Each row of this table is followed by its label. One hidden rule gives the labels. It looks at one to three of the table's principal directions, none of them among the few with the most spread.
[ 0.37  0.5   0.13 -1.81  0.18  1.34 -0.05  0.26 -0.93 -0.11 -0.38 -0.07  0.99 -0.46 -0.62  0.09  1.59 -0.52  0.74  0.53  0.7  -0.48  0.94  0.6   0.71 -0.13 -0.19 -0.6 ] Jz
[ 0.29  0.81  0.09 -0.34 -0.29  0.71 -0.35 -0.23  0.54  0.02 -0.08  0.13  1.63 -0.09 -0.09  0.42  0.42  0.33  0.76  0.28 -0.28  0.06 -0.53 -0.25  0.64 -0.1  -0.03 -1.39] Cj
[ 0.49 -2.08  0.55  0.36 -0.72 -0.4   1.21  0.49 -0.93  1.08  0.3  -2.12 -2.06  1.03  0.47 -0.43 -2.32 -1.17 -0.15  0.55 -0.11 -0.27 -0.13  0.08 -0.75 -0.88  0.57  0.76] Cj
[ 1.67  0.02 -0.62  3.17  1.6  -0.14 -0.15  0.1   1.89  1.3   0.84 -1.   -1.39  0.5   0.39  0.27 -2.71  0.31  0.12 -0.84 -0.8   0.06 -1.71  0.16 -0.91 -1.33  0.6  -0.09] Jz
[-0.23  1.29 -0.62  1.11  1.52 -0.17  0.51 -0.3   1.81  0.51  0.04 -0.09  0.9  -0.45  0.13  0.31 -0.53  0.82  0.84 -1.58  0.15 -0.12 -0.95  0.38 -0.37 -0.33  0.44 -0.28] Cj
[-0.78 -0.01 -0.11 -1.46 -0.93  0.14  1.    0.23  0.08  1.19 -0.24 -0.78 -1.05 -0.91 -0.62 -0.4  -0.5  -0.85 -0.59 -1.2   0.75 -1.93  0.23 -0.45 -0.26  1.13  2.5   1.3 ] Uh
[-1.74  0.77 -0.07 -0.94 -2.48  0.09 -1.57 -0.73 -0.26 -0.37 -0.69  2.04  0.63 -0.79 -0.3  -0.47  1.32  0.92 -1.58 -0.01  0.28 -0.92  0.2  -0.89  1.12  1.94  0.68 -0.15] Uh
[-0.63  0.35 -0.17  0.37 -1.19 -0.7   0.05  0.03  0.47  0.21 -0.41  0.8  -0.72  0.28  0.26 -0.53 -0.59  0.   -0.38 -1.14  0.3  -0.1   0.27 -0.81  0.18  0.9   0.6  -0.1 ] ML
[ 0.34 -0.6  -0.15  0.51  0.59 -0.04 -0.76 -0.67 -0.65 -1.07  0.35 -0.05 -0.06 -0.42  0.2   0.07  1.01  0.07 -0.74  0.85 -0.5   0.8  -0.04 -0.14  0.22  0.03 -0.79  0.75] Jz
[-1.34  1.77  0.01 -3.07  0.51  1.18  0.07  0.21 -0.19 -0.98 -0.96  1.41  2.61 -1.16 -1.02  0.59  3.69  0.67  0.87 -0.12  1.71 -0.43  1.38  0.48  0.67  1.02 -0.61 -0.5 ] Jz
[-0.35 -0.39  0.22  0.7   0.4  -0.18 -0.48 -0.52 -0.38 -1.52 -0.2   0.37  1.26  0.66  0.8   0.46  1.46  1.07  0.22  1.22  0.23  1.91 -0.01 -0.07  0.34 -0.4  -2.48 -0.61] Uh
[ 0.03  1.17 -0.37  1.38  1.89  0.54 -0.37 -0.99  0.73 -0.9   0.02 -0.02  2.49 -0.12  0.55  0.62  1.14  1.5   1.08  0.18  0.15  1.16 -1.    0.66  0.4  -1.12 -1.84 -1.06] Cj
[-0.01  0.09  0.04  0.39  1.27 -0.53  0.22  0.3   1.05 -0.5   0.07  0.46  0.86  0.4   0.25  0.77  0.41  0.69  0.86  0.   -0.16  1.32 -0.13  0.19 -0.51 -0.32 -1.19 -0.58] Ls
[-0.64  1.07 -0.08 -0.56 -0.58  0.61 -0.39  0.22 -0.78  0.17 -0.38  0.95 -0.05 -0.1  -0.58 -0.57  0.37  0.23 -0.39 -0.22  0.94 -1.23  0.66  0.66  0.31  0.08  0.09 -0.01] Uh
[ 0.45 -0.8   0.04  2.65 -0.27 -1.37 -0.42  0.51  0.88  0.47  0.24  0.65 -1.65  1.76  0.91 -0.17 -2.42  0.51 -0.23 -0.11 -0.66  1.13 -0.48 -0.09 -0.72 -0.71 -0.83 -0.65] Jz
[ 1.84 -2.07  0.58  1.62 -0.57  0.3  -1.69 -1.03 -1.08 -1.18  0.57 -0.9   0.71  1.04  1.27  0.41  0.11  0.03 -0.05  3.04 -1.95  2.46 -1.   -0.59  1.05 -1.18 -2.21 -1.48] Ls
[ 0.03  1.86 -0.14 -0.31  0.78  1.83  0.71  0.12  0.22  0.62  0.02 -1.07  1.45 -0.18 -0.74  0.37  0.17  0.57  0.83 -0.2   1.26 -1.53 -0.78  0.61 -0.09 -1.07  0.29 -0.34] Cj
[ 0.42 -0.14 -0.16  0.95  2.08 -0.57  0.58 -0.3   0.33 -0.88  0.37 -0.5   0.72  0.1   0.57  0.4   0.37  0.18  0.94 -0.01 -0.39  1.55 -0.21  0.5  -0.42 -0.91 -1.4   0.13] Uh
[-0.41  1.18  0.38  0.25 -0.69  0.95  0.6   0.1  -0.11 -0.76 -0.54 -0.27  1.83  1.5   0.38  0.42  0.82  0.96  1.03  0.57  1.56  0.71 -0.23 -0.68  0.43 -0.7  -1.89 -1.49] Uh
[-1.11  2.47  0.14 -2.1  -0.4   1.73 -0.47 -0.1  -0.51 -1.29 -0.78  1.43  3.18 -0.42 -0.87  0.5   3.31  1.19  0.59  0.55  1.58 -0.47  0.61 -0.01  1.09  0.48 -1.24 -1.18] Ls
[ 0.88 -0.15 -0.31  0.56  2.61 -0.44  0.34 -0.2   0.28 -0.4   0.29 -0.28  0.61 -0.4   0.4   0.22  0.32 -0.3   1.34 -0.28 -0.68  1.3   0.23  1.3  -0.19 -1.03 -0.99 -0.22] Uh
[ 1.64 -3.62  0.09  1.93  2.   -2.01 -0.94 -0.08 -0.94 -0.38  1.14 -0.39 -2.68  0.2   0.95 -0.17 -1.48 -0.93 -0.76  1.52 -2.69  2.13  0.21  1.48 -1.   -1.18 -1.18  1.3 ] Ls
[-0.44  4.52 -1.26 -0.15  1.82  1.69  0.66 -0.45  2.56  0.58 -0.75  0.57  3.19 -1.36 -0.71  0.38  1.38  1.14  2.1  -3.08  1.91 -1.32 -0.58  0.24  0.78  0.14  0.95 -1.55] ML
[-0.3  -0.74  0.05 -0.91  0.43 -0.68  0.68  0.21 -0.51 -0.29  0.04 -0.17 -0.75 -0.42 -0.11 -0.16  0.4  -0.73 -0.17 -0.26  0.    0.13  0.84  0.12 -0.42  0.47  0.26  1.18] Uh
[-0.11 -0.05 -0.1   0.1   1.3  -0.97  0.99  0.45  0.67  0.95  0.34 -0.17 -0.44 -0.3  -0.18 -0.12 -1.56 -0.32  0.67 -1.04 -0.68 -0.46 -0.11  1.28 -1.   -0.58  0.83  0.43] ML
[-1.69  1.41 -0.27 -0.23 -0.21 -0.07  0.95  0.06  1.01  0.05 -0.45  0.32  0.41 -0.15 -0.26  0.12  0.43  0.98 -0.24 -1.45  1.61 -0.82 -0.2  -0.67 -0.44  0.86  0.54  0.7 ] Uh
[-0.89 -0.12  0.03 -1.06 -0.72 -0.24  0.68  0.16 -0.35  0.51 -0.03 -0.27 -0.92 -0.61 -0.52 -0.42 -0.39 -0.46 -0.79 -0.62  0.34 -1.4   0.24 -0.12 -0.43  0.77  1.52  1.38] Uh
[ 1.69 -0.46 -0.3   1.03  0.88 -0.47 -0.08  0.11  0.48  0.96  0.53 -0.43 -1.07 -0.12  0.21 -0.38 -1.88 -1.17  0.64 -0.68 -1.5   0.16 -0.14  0.62 -0.08 -0.72  0.9  -0.43] Cj
[-1.55  0.69  0.06 -0.36 -0.4  -0.1   0.49 -0.49  0.54 -0.7  -0.09  0.04  1.26 -0.29 -0.07  0.47  0.93  1.13 -0.43 -0.15  0.6  -0.13 -0.73 -0.88 -0.23  0.75 -0.06  0.63] Cj
[-2.35  2.41 -0.18 -1.29 -1.04 -0.23  0.31  0.79  1.06  0.27 -0.75  2.4   0.58 -0.25 -1.01 -0.11  0.58  1.26 -0.42 -1.76  1.55 -1.65  0.6  -0.19 -0.36  1.52  0.88  0.07] Ls
[ 2.3  -1.2  -0.06  2.17  1.08  0.2  -1.12 -0.75 -1.03 -0.52  0.58 -0.89 -0.16  0.64  1.04 -0.25 -0.64 -0.58  0.52  1.48 -1.51  1.78 -0.36  0.78  0.73 -1.87 -1.75 -1.04] Uh
[ 0.87 -0.25  0.03  2.07  0.5   0.61  0.11 -0.39  0.36  0.08  0.18 -1.51  0.48  1.14  0.9   0.42 -0.82  0.63  0.67  0.7   0.23  0.97 -1.29 -0.2   0.04 -1.51 -1.25 -0.93] Uh
[-0.11  0.45  0.42 -1.6  -0.51  1.6   0.64  0.32 -1.45 -0.43 -0.25 -0.97  0.7   0.21 -0.6   0.14  1.44 -0.26  0.16  1.01  1.55 -0.78  0.53 -0.12  0.29 -0.29 -0.51  0.18] Jz
[ 0.67 -1.16 -0.08 -0.47 -1.77 -0.28 -0.87 -0.26 -0.95  0.61  0.29 -0.06 -2.22 -0.84 -0.3  -0.97 -0.92 -1.6  -1.67 -0.02 -1.24 -1.09  0.37 -0.76  0.5   1.19  2.21  1.09] ML
[-0.55  0.22  0.46 -1.29 -1.03 -0.13 -0.15  0.69 -1.32 -0.81 -0.39  1.37 -0.09  0.62 -0.37 -0.36  0.98 -0.22 -0.2   0.59  0.5   0.08  1.48  0.13  0.21  0.37 -0.98 -0.2 ] Jz
[-0.72 -1.46  1.   -1.1  -3.45  0.05 -0.96  0.05 -1.9  -0.25 -0.06  0.35 -0.7   0.71 -0.14 -0.39 -0.2  -0.11 -1.79  2.17 -0.52 -0.58  0.12 -0.92  0.46  0.76  0.07  0.11] ML
[ 0.27 -0.64 -0.01 -0.53 -0.18 -0.46  0.94  0.4   0.35  1.19  0.28 -0.96 -1.43 -0.43 -0.29 -0.24 -1.51 -1.15 -0.13 -0.89 -0.41 -0.99 -0.03 -0.19 -0.63  0.36  2.02  0.94] Ls
[-0.37  1.61 -0.25  0.11 -1.11  1.31 -1.29 -0.75 -0.12 -0.42 -0.52  0.93  1.54 -0.22 -0.14 -0.12  1.31  1.02 -0.33  0.22  0.73 -0.51 -0.33 -0.48  1.33  0.35 -0.36 -1.17] Jz
[ 1.77  0.24  0.09  0.23  0.73  1.55 -0.65 -0.23 -0.98 -0.33 -0.24 -0.6   1.48  0.54  0.39  0.06  0.92 -0.4   1.65  1.25  0.11  0.99  0.35  0.89  1.3  -1.6  -1.78 -2.16] Uh
[-1.87  0.59 -0.03  0.29 -1.35  0.17  0.15 -0.33  0.55 -0.13 -0.42  0.05  0.15  0.2   0.03  0.2   0.41  1.5  -1.26 -0.29  1.56 -0.74 -0.8  -1.31 -0.23  0.98  0.23  0.82] Jz
[-1.34  0.25  0.01  0.72  0.28 -0.78  0.39 -0.19  0.4  -0.81 -0.03  0.39  0.48  0.41  0.34  0.28  0.32  1.25 -0.36 -0.13  0.52  0.63 -0.42 -0.24 -0.63  0.1  -1.05  0.59] Uh
[ 0.99 -1.63  0.29  0.84 -0.04 -0.7  -0.46  0.2  -1.01 -0.72  0.13  0.06 -1.22  1.09  0.77 -0.22 -0.18 -0.63 -0.12  1.1  -0.56  1.7   0.77 -0.01  0.06 -0.5  -1.56 -0.2 ] ML
[ 0.12 -0.89  0.07 -0.62  0.   -0.26  0.31 -0.24 -0.4  -0.07  0.25 -0.76 -0.47 -0.63 -0.04 -0.07  0.09 -0.71 -0.35  0.14 -0.5  -0.09  0.06 -0.25 -0.09  0.39  0.71  0.95] Uh
[-1.16  0.36  0.46 -0.57 -1.18  0.33 -0.84 -0.32 -0.82 -1.54 -0.61  1.29  1.72  0.62  0.23  0.3   2.14  1.3  -0.24  1.39  0.8   0.95  0.37 -0.5   0.78  0.4  -2.1  -0.9 ] Uh
[ 2.36 -3.74  0.15  1.31  1.37 -1.25 -0.35 -0.95 -0.87 -0.06  1.16 -2.18 -1.48 -0.41  1.24 -0.12 -1.47 -1.89  0.06  1.47 -3.21  2.05 -0.54  0.53 -0.04 -1.07 -0.03  0.66] Cj
[-1.32 -0.11  0.11  0.25 -1.35 -0.45 -0.42 -0.6   0.19 -0.14 -0.27  0.5   0.37  0.01  0.32 -0.08 -0.02  0.93 -0.85  0.11  0.02 -0.1  -0.58 -0.63  0.19  0.74  0.13  0.05] Cj
[-1.17  2.02 -0.29  0.74 -0.74  0.04 -0.52 -0.03  2.32 -0.01 -0.56  1.7   1.59  0.38  0.02  0.67  0.42  1.99  0.16 -1.06  0.79  0.1  -0.93 -1.2   0.17  0.93 -0.14 -1.43] Jz
[-0.52  0.14  0.03  0.47 -0.63 -0.81  0.54  0.21  0.06 -0.22  0.21  0.2  -0.86  0.48  0.03 -0.27 -0.77 -0.04 -0.64 -0.52  0.02 -0.06 -0.04 -0.74 -0.55  0.38  0.21  0.81] Jz
[-0.55  0.65  0.2  -1.36 -1.65  0.73 -0.72  0.19 -0.88  0.48 -0.46  0.97  0.19 -0.25 -0.68 -0.52  0.25 -0.1  -0.46  0.25  0.32 -1.46  0.59  0.32  0.73  0.5   0.71 -0.54] Cj
[-0.98  0.6   0.82 -2.63 -0.58  1.17 -0.05  0.61 -1.71 -1.18 -0.88  1.05  2.25  0.56 -0.51  0.37  2.84  0.54  0.93  1.71  1.5   0.25  1.54  0.81  0.7  -0.19 -2.24 -1.3 ] Cj
[ 0.09 -0.71  0.38 -0.84  0.72  0.89 -0.42  0.06 -2.03 -1.21 -0.34 -0.07  0.57  0.34  0.07  0.12  2.16  0.13  0.2   1.87  1.    0.82  1.2   1.09  0.41 -0.86 -2.37 -0.05] Jz
[-0.52 -3.19  0.35  0.37 -0.27 -2.07  1.25  0.59 -0.59  0.55  0.76 -1.49 -3.96  0.26  0.25 -0.36 -2.21 -1.09 -1.96  0.06 -0.6  -0.2   0.08 -0.44 -2.01  0.51  1.3   3.42] Jz
[-0.13  1.25 -0.06 -1.86  0.55  0.39  1.22  0.65  0.42 -0.03 -0.44  0.13  0.9  -0.42 -0.62  0.22  1.16 -0.67  1.29 -1.13  0.98 -0.32  1.02 -0.09  0.03  0.51  0.46 -0.25] ML
[-0.05  0.14  0.38  0.22 -0.76 -0.41 -0.36  0.31 -0.92 -0.81 -0.02  1.08  0.08  1.02  0.17 -0.34  0.    0.05  0.01  0.69 -0.27  0.72  0.62  0.12  0.21 -0.32 -1.39 -0.67] Uh
[ 0.72  0.12 -0.86  1.1  -0.04 -0.15  0.39 -0.57  1.26  1.76  0.1  -1.2  -1.56 -0.97  0.19 -0.73 -2.03 -1.05 -0.19 -2.25 -0.32 -1.21 -0.76 -0.55  0.15  0.48  2.87  0.57] ML
[ 0.34  0.26 -0.37  0.11 -0.22  0.12  0.43 -0.09  1.37  1.61  0.15 -0.88 -0.51 -0.77 -0.24 -0.05 -1.56 -0.51  0.08 -1.38 -0.42 -1.31 -0.91 -0.42 -0.13  0.41  2.48  0.1 ] Ls
[-0.57 -1.44 -0.01 -0.01  1.37 -1.83  0.81  0.5   0.31 -0.15  0.36  0.18 -1.65 -0.24  0.1   0.1  -0.43 -0.3  -0.45 -0.52 -0.5   0.63  0.59  0.5  -1.46  0.38  0.11  1.87] Ls
[-0.03  1.31 -0.27 -0.27 -0.88  0.45 -0.43  0.22  0.85  1.47 -0.35  0.84  0.11 -0.38 -0.51 -0.44 -1.06 -0.03  0.25 -1.22 -0.03 -1.56 -0.13  0.32  0.5   0.33  1.67 -1.13] Cj
[ 0.06  1.46 -0.36 -0.13  0.82  0.45  0.14 -0.5   0.94  0.18  0.12 -0.03  1.69 -0.88 -0.27  0.24  0.24  0.27  0.88 -0.8  -0.36 -0.43 -0.71  0.26  0.32 -0.11  0.62 -0.65] Cj
[-0.67  1.87 -0.29 -0.57 -0.71  0.48  0.43  0.4   0.51  0.68 -0.19  0.6  -0.08 -0.3  -0.87 -0.35 -0.34  0.1  -0.25 -1.42  0.92 -1.81  0.06 -0.28 -0.11  0.61  1.42  0.25] Jz
[ 1.75 -1.25 -0.09  1.26  1.03  0.18 -0.76 -0.48 -1.   -0.4   0.39 -0.83 -0.59  0.24  0.68 -0.21 -0.15 -0.73  0.22  1.09 -0.91  1.23  0.08  0.64  0.47 -1.19 -1.14 -0.25] ML
[-0.44  0.5   0.11 -1.2   1.09 -0.18  0.24  0.83 -0.48 -0.56 -0.32  1.3   0.35  0.05 -0.48  0.07  1.23  0.06  0.66 -0.06  0.64  0.24  1.47  1.23 -0.32 -0.12 -1.12 -0.05] Cj
[-1.26  1.18  0.13 -0.31 -0.25  0.5   0.83  0.47  0.64 -0.16 -0.21 -0.03  0.66  0.48 -0.45  0.6   0.53  1.2  -0.16 -0.24  1.64 -0.67 -0.44 -0.65 -0.67  0.22 -0.26  0.41] Ls
[-0.98  2.24  0.1  -0.83 -0.57  1.34 -1.06 -0.06 -0.45 -1.03 -0.79  1.94  2.61  0.23 -0.43  0.21  2.34  1.57  0.42  0.64  1.33 -0.14  0.47  0.39  1.08  0.   -1.8  -1.71] Cj
[ 0.8  -0.21 -0.31  0.18 -0.04 -0.28  0.78 -0.23  0.99  1.02  0.35 -1.29 -0.72 -0.63  0.07 -0.15 -1.41 -1.18  0.28 -1.25 -0.81 -0.47 -0.65 -0.82 -0.09  0.38  2.11  0.36] Jz
[-0.49  0.53 -0.15 -0.82 -0.66  0.26  0.53  0.36  0.21  1.22 -0.12 -0.17 -0.75 -0.56 -0.69 -0.4  -0.84 -0.38 -0.36 -1.03  0.5  -1.87  0.03  0.09 -0.27  0.49  1.94  0.64] Cj
Which label does each new row get?
[ 1.56 -3.07  0.24  1.11  0.61 -1.4   0.45  0.21 -0.52  0.68  0.92 -1.76 -2.81  0.37  0.69 -0.28 -2.41 -1.69 -0.38  0.59 -1.89  0.84 -0.16  0.28 -0.96 -0.77  0.59  1.26]: Ls
[ 0.31 -1.68 -0.27  1.07 -0.59 -0.82 -0.29 -0.36 -0.39  0.67  0.6  -0.88 -2.9  -0.46  0.18 -0.73 -1.72 -0.86 -1.94 -0.24 -0.83 -0.71 -0.39 -0.52 -0.49  0.52  1.69  2.07]: ML
[ 1.28 -0.69 -0.01  2.67  1.44 -0.81  0.48  0.42  0.91  0.39  0.63 -0.83 -0.84  1.54  0.91  0.28 -2.27  0.18  0.87  0.03 -0.76  1.42 -0.89  0.47 -1.   -1.81 -1.17 -0.59]: Ls
[-1.34  0.19 -0.15  0.06 -0.05 -0.84 -0.02 -0.2   1.08 -0.28 -0.14  0.85  0.22 -0.41  0.02  0.34  0.43  1.   -0.63 -0.64  0.13  0.1  -0.33 -0.55 -0.45  1.06  0.28  0.65]: Ls
[ 1.1  -0.75  0.14  1.75  0.11  0.23 -1.21 -0.76 -0.77 -0.81  0.2  -0.19  0.62  0.87  0.99  0.    0.01  0.38  0.24  1.61 -0.86  1.65 -0.52  0.24  0.79 -1.27 -2.05 -1.29]: Uh
[ 1.4   0.18 -0.31 -0.82  0.8   1.48 -0.49 -0.79 -1.36  0.09 -0.05 -1.    0.79 -1.24 -0.21 -0.5   1.03 -1.28  0.76  0.33 -0.26 -0.5   0.47  1.01  1.37 -0.67  0.36 -0.47]: Uh
[ 0.31 -0.43 -0.36  0.7  -0.89 -0.97  0.3   0.21  0.86  1.27  0.14 -0.17 -2.3  -0.1   0.09 -0.67 -2.09 -1.01 -0.72 -1.6  -0.51 -0.75 -0.08 -0.85 -0.34  0.86  2.2   0.74]: ML
[-0.31  2.06  0.35 -0.72 -1.11  1.91 -0.33  0.15 -1.04 -0.29 -0.55  0.5   2.15  0.78 -0.51 -0.05  1.01  0.82  0.74  0.9   1.36 -0.86  0.09  0.43  0.99 -0.85 -1.25 -1.81]: Cj
[ 0.91 -0.97  0.31  1.59 -0.11  0.12 -0.61 -0.43 -0.36 -0.58  0.33 -0.7   0.35  1.08  0.88  0.28 -0.4   0.4   0.13  1.57 -0.72  1.47 -0.85 -0.29  0.26 -1.08 -1.64 -0.89]: Ls
[-0.86 -1.1   0.46 -2.34 -0.7   0.23 -0.13 -0.05 -1.43 -0.68 -0.14 -0.05  0.04 -0.9  -0.55  0.12  1.81 -0.37 -0.91  1.23  0.17 -0.42  0.85 -0.06  0.13  1.03  0.21  1.23]: Ls
[ 0.63 -1.71 -0.28 -0.23  0.24 -1.06 -0.01  0.22 -0.43  1.7   0.36 -0.37 -2.82 -1.11 -0.22 -1.04 -2.12 -1.8  -0.72 -0.92 -1.35 -1.25  0.59  1.22 -0.46  0.25  2.46  1.39]: Cj
[-0.58  0.78  0.15 -1.38  0.11  1.03  1.69  0.54 -0.47 -0.06 -0.42 -1.21  0.42  0.21 -0.46  0.19  0.97 -0.2   0.59 -0.35  2.17 -0.81  0.52 -0.27 -0.27 -0.09 -0.04  0.6 ]: ML
[ 0.39  1.1   0.37 -0.49  0.39  1.89 -0.56 -0.89 -1.62 -1.74 -0.05 -0.44  3.45  0.18  0.06  0.48  2.44  0.75  1.09  2.2   0.29  0.82 -0.29  0.56  1.32 -1.42 -2.63 -1.57]: Cj
[ 0.54  0.28 -0.13  1.08  1.1   0.77 -0.53 -0.26  0.81 -0.07 -0.07 -0.28  1.2   0.34  0.38  0.75  0.46  1.06  0.75  0.56  0.28  0.79 -0.82  0.31  0.16 -0.92 -1.22 -1.14]: Ls
[ 0.19 -0.24  0.33 -1.3   0.36  1.31 -0.19  0.09 -1.36 -0.37 -0.08 -0.57  0.72 -0.24 -0.49  0.29  1.46 -0.06  0.1   1.48  0.62 -0.37  0.44  0.77  0.27 -0.57 -0.77  0.09]: Ls
[ 0.7  -1.5   0.05 -0.41 -0.33 -0.34  0.58  0.36 -0.63  1.    0.28 -1.21 -2.3  -0.28 -0.13 -0.56 -1.38 -1.64 -0.55 -0.29 -0.42 -0.81  0.44 -0.01 -0.41  0.18  1.66  1.27]: Jz
[-0.97  0.61 -0.08 -2.67 -1.99  0.53 -0.06 -0.28 -0.96 -0.09 -0.4   0.45 -0.23 -1.57 -1.03 -0.66  1.47 -1.   -1.26 -0.61  0.51 -1.86  0.96 -1.13  0.84  2.18  2.22  1.25]: ML
[ 1.45 -2.45  0.23  0.04 -0.69 -0.75  0.14  0.67 -1.49  0.8   0.33 -0.94 -3.47  0.47  0.24 -1.01 -1.8  -2.32 -0.75  0.26 -0.81 -0.03  1.16  0.08 -0.26 -0.08  0.95  1.07]: ML
[ 1.18 -0.9   0.11  0.61 -0.16  0.68 -0.37 -0.44 -0.67  0.06  0.26 -1.31 -0.22  0.23  0.4  -0.03 -0.29 -0.52 -0.02  1.04 -0.44  0.34 -0.49 -0.19  0.47 -0.7  -0.23 -0.29]: Jz
[-0.33  1.41 -0.71  0.55 -0.06 -0.19  0.81  0.55  2.14  2.32  0.19 -0.12 -1.49 -0.7  -0.79 -0.32 -2.55 -0.06 -0.38 -2.74  0.26 -2.53 -0.93 -0.15 -0.96  0.58  3.34  0.81]: Ls
[-1.19  1.39 -0.51 -1.7   0.14  0.02  0.66 -0.24  1.32  0.93 -0.25  0.28  0.78 -1.97 -0.9   0.    0.34 -0.06  0.06 -2.03  0.21 -1.88 -0.19 -0.05 -0.04  1.45  2.66  0.73]: Cj
[-2.28  0.56  0.21 -1.15 -0.72 -0.89  0.6   0.26  0.26 -0.76 -0.52  1.37  0.58  0.   -0.22  0.16  1.14  1.   -0.49 -0.53  1.03 -0.05  0.59 -0.48 -0.47  1.3  -0.34  0.72]: Uh
[-1.07  1.35 -0.07  0.86  0.25 -0.27 -0.47 -0.38  0.1  -0.91 -0.18  1.45  1.61  0.41  0.24  0.02  0.58  1.57  0.21  0.07  0.21  0.54 -0.26  0.57  0.15 -0.42 -1.65 -0.81]: Cj
[ 0.13 -1.94  0.5   1.52 -0.29 -1.46 -0.98  0.01 -0.93 -1.1   0.52  0.75 -1.15  1.22  0.81 -0.05 -0.61  0.39 -1.04  1.76 -1.35  1.83  0.03  0.11 -0.49 -0.49 -1.99  0.29]: Ls
[ 0.17 -0.08  0.14  0.07 -0.5  -0.01 -1.08 -0.29 -0.58 -0.52 -0.06  0.94  0.59  0.12  0.17 -0.15  0.45  0.2  -0.11  0.83 -0.7   0.55  0.19  0.26  0.66 -0.05 -0.82 -0.86]: Cj
[-0.91  1.03 -0.1  -1.62 -0.57  0.48  0.9   0.03 -0.61 -0.13 -0.39 -0.1   0.22 -0.68 -0.61 -0.42  1.01 -0.51 -0.12 -0.89  1.23 -1.21  0.77 -0.35  0.24  0.85  0.92  0.83]: ML
[-0.78 -1.38  0.17  0.43 -0.24 -1.86  0.59  0.14  0.6  -0.27  0.39  0.02 -1.3   0.21  0.38  0.16 -0.87 -0.01 -0.9  -0.26 -0.79  0.73 -0.27 -0.9  -1.1   0.84  0.37  1.45]: Ls
[-2.11  2.89  0.09 -1.05 -0.71  1.3  -1.31  0.36 -0.29 -1.72 -1.53  3.42  2.94  0.79 -0.42  0.4   3.8   2.67  0.33  0.53  2.86  0.38  1.34  0.31  1.09  0.54 -3.14 -2.03]: ML
[-0.21  2.02 -0.28  0.87  0.73  1.03 -0.91 -0.34  0.63 -0.67 -0.58  1.26  2.44  0.44  0.2   0.42  1.43  1.74  1.08  0.08  0.98  0.68 -0.25  0.56  0.83 -0.75 -1.99 -2.07]: Uh
[-0.47  0.49  0.36 -0.33 -2.03  0.22 -0.32 -0.14 -0.43 -0.35 -0.3   0.52  0.67  0.61  0.07 -0.23  0.16  0.17 -0.25  0.42  0.13 -0.06 -0.05 -0.99  0.7   0.51 -0.2  -0.84]: Uh
[ 0.06 -2.03  0.21 -0.3  -0.9  -1.1   1.04  0.2  -0.71  0.56  0.6  -1.51 -2.8  -0.2  -0.02 -0.56 -1.64 -1.58 -1.39 -0.2  -0.67 -0.66  0.09 -0.85 -0.93  0.72  1.87  2.41]: Jz
[-1.37  1.32 -0.69 -1.28  1.3  -0.43  1.55 -0.2   1.64  0.16 -0.34 -0.07  0.75 -1.68 -0.47  0.27  1.07  0.06  0.52 -2.51  1.   -0.75  0.15 -0.34 -0.47  1.38  1.7   1.27]: Uh
[ 0.67  0.64 -0.26  0.13 -0.05  0.89 -0.8  -0.31  0.31  0.77 -0.05  0.07  0.5  -0.53 -0.24 -0.1  -0.26  0.    0.25 -0.12 -0.32 -0.77 -0.42  0.41  0.66 -0.25  0.75 -0.94]: Ls
